Each path is a new rotation, seen through one point. The rows after it are directions, each followed by how far the rotation turns it, in deg/step (0 if it stays put).
Each turn is a multiple of 5 degrees from 10 to 175, or 0.
Each row of a path follows its step; steps can be skipped.
path 1
step 0: [-0.55  1.61 -1.69 -1.37  5.50  0.74 -2.04 -0.35  1.36 -4.25 -2.70 -3.07
  4.40  2.32 -3.54 -1.29  1.27 -1.72 -0.08  0.31  3.73 -0.67 -2.13  0.73
 -2.06  4.64  2.23  2.77 -1.74]
step 1: [ 7.12  1.90 -0.43 -2.48 -3.21 -0.43  0.19 -0.31 -1.57 -2.48  1.10 -0.98
  5.44  0.64 -1.88  3.29  0.04 -0.05  0.53 -2.63  3.58 -1.32 -1.55  2.72
  1.87 -0.87 -3.52  3.54  0.77]
step 2: [ 3.63 -6.93 -1.81  1.22  0.05 -0.24  0.60  0.55 -3.66  0.84 -0.76  2.27
  4.70  1.90  0.49  1.59  3.36  2.91  5.05  0.42  1.94  1.95 -0.06  0.90
 -0.62 -0.87  3.71 -0.76 -0.35]
step 3: [ 0.93 -1.16 -2.93  4.34 -0.91  1.85 -3.10  5.11 -2.82  1.46 -2.33 -6.47
  1.98 -2.42  2.84  0.98 -0.03 -0.05  0.17 -2.00  0.63  1.94 -3.41  1.12
 -0.02  1.63  0.16 -2.92 -1.31]
step 4: [ 1.93  1.99 -1.13  2.00 -1.30  4.70 -1.70  3.83  3.39  0.80  5.33 -1.80
  3.19 -0.74 -3.90  3.42  0.61 -1.07  2.14 -1.76 -3.15  1.53  2.32 -2.52
 -1.94  2.18  2.60  0.43 -0.27]
step 5: [ 5.12 -1.07 -1.07  0.58 -6.65  2.42 -0.28 -0.11  1.52 -3.81 -0.55 -0.27
  0.74 -1.16 -1.30 -1.17 -2.57  0.03 -1.18  6.75  1.69  1.26  1.12 -3.04
 -1.43  0.50  2.14 -3.14  1.21]
step 6: [-0.07 -1.45 -0.69  3.65 -2.35 -1.10  2.30 -3.18 -1.05  2.50  2.78  0.16
  0.13 -4.46 -0.05 -0.06 -5.17 -3.74  1.83 -0.09  4.50  3.86  3.39  1.39
  1.49  0.73  1.24 -2.18 -3.22]
step 7: [-1.52 -2.06  0.83  2.60  1.41  4.15  0.55 -1.89  6.28 -2.97 -0.84 -0.55
  0.60 -2.66  3.30 -1.88 -3.45  1.98 -0.58 -2.69  0.84  0.98 -0.60  1.81
 -1.68  2.03  4.93  2.18 -3.59]
step 8: [ 2.96 -0.30  2.10 -2.17 -3.33 -1.71 -3.51 -3.20  4.89  0.74  1.57 -3.19
  1.91  3.44  0.85 -0.10 -3.09  0.73 -4.96 -1.93 -2.06  2.31  2.22  3.84
  0.52  2.52 -1.68  0.43 -0.84]
step 9: [ 0.52 -4.32  3.30 -0.86 -1.79  0.71  4.46 -4.16 -1.86  2.20  1.23 -3.74
  0.72  2.95 -4.42 -2.29 -0.77  2.44 -0.09  1.28 -1.85 -0.99  1.40  2.20
  2.87  0.20  5.21  1.32  1.37]
step 10: [ 2.85  0.59 -4.13  1.85  0.31  0.17  5.77 -2.91  0.64  4.22 -2.77 -4.43
  0.49 -0.41  5.11 -3.37  2.39 -1.99 -2.81 -1.01 -0.90 -1.79 -0.85  1.39
  0.97 -0.82  1.48 -1.47  0.78]
step 11: [ 1.69  0.62  1.07  1.02  2.53  3.48  4.14  0.10 -0.33 -0.75  2.83 -2.53
 -2.90  2.32  2.13 -1.65  3.22 -0.01  0.87 -5.57 -1.62  3.95  4.46 -0.74
 -2.44  3.35 -2.23  0.66  2.26]
Directions:
[ 1.51 -0.93  1.17 -0.22 -1.41 -1.19 -0.39 -0.40 -0.86 -0.59  0.91  1.84
  0.03  0.59  0.09 -0.32  0.75  1.76 -1.35 -0.10 -0.44  1.16  0.44 -0.90
 -1.60  0.59 -0.59 -0.45  0.50]
110
[ 1.50 -0.28  0.07 -1.31 -0.38 -0.86 -0.35 -0.31 -0.50 -1.01 -0.22 -0.41
 -0.33  1.27  0.36  0.75 -1.84  0.33  2.00  1.37 -1.05 -0.29  1.41 -0.47
  1.41 -1.27  0.22 -0.03  0.56]
100
[-0.12  0.48 -1.28  0.90 -0.12  0.46  1.03  1.63 -0.83  0.47 -0.91  0.14
  1.55  0.07  0.22  0.08  0.59  1.56  0.99  0.24 -0.57 -0.76  1.40  0.90
 -0.10  1.36 -1.41 -0.19  1.89]
40
[ 0.71  0.29  0.34  0.26 -1.42  0.67  0.00  0.18 -0.58 -1.47 -1.93 -0.91
 -0.49 -1.52  1.03 -0.19 -1.04  0.97 -1.58  0.10 -0.03 -1.07 -2.12 -0.44
  0.72 -0.19 -0.41  0.30  0.83]
160
[-0.83 -0.40  0.11 -1.45  0.93 -0.09 -0.79  0.48  0.43 -0.02 -1.28 -1.68
  0.28 -0.93 -1.59  1.50 -0.38  1.19 -1.13 -0.09 -1.85  0.55  0.93 -0.30
 -1.21  0.13 -0.51 -0.35 -1.18]
85
[-0.24  0.14 -2.29  0.25  0.84  0.76  0.01 -1.33 -0.28 -0.07  0.84 -0.43
 -0.67  0.32 -0.32  0.16 -0.96  1.00 -0.85 -0.09  1.96 -0.58  1.06 -2.60
 -0.30  0.04 -0.81  0.40  0.33]
60
[ 0.00 -1.28  0.36 -1.98 -1.44  1.13  1.04  0.86 -0.14  1.69 -1.27  0.96
  0.59 -0.30 -0.87 -0.50  0.41 -0.25 -0.74  0.33  1.64  0.08  1.01 -0.41
  1.15 -1.37 -0.18 -0.14 -0.38]
95
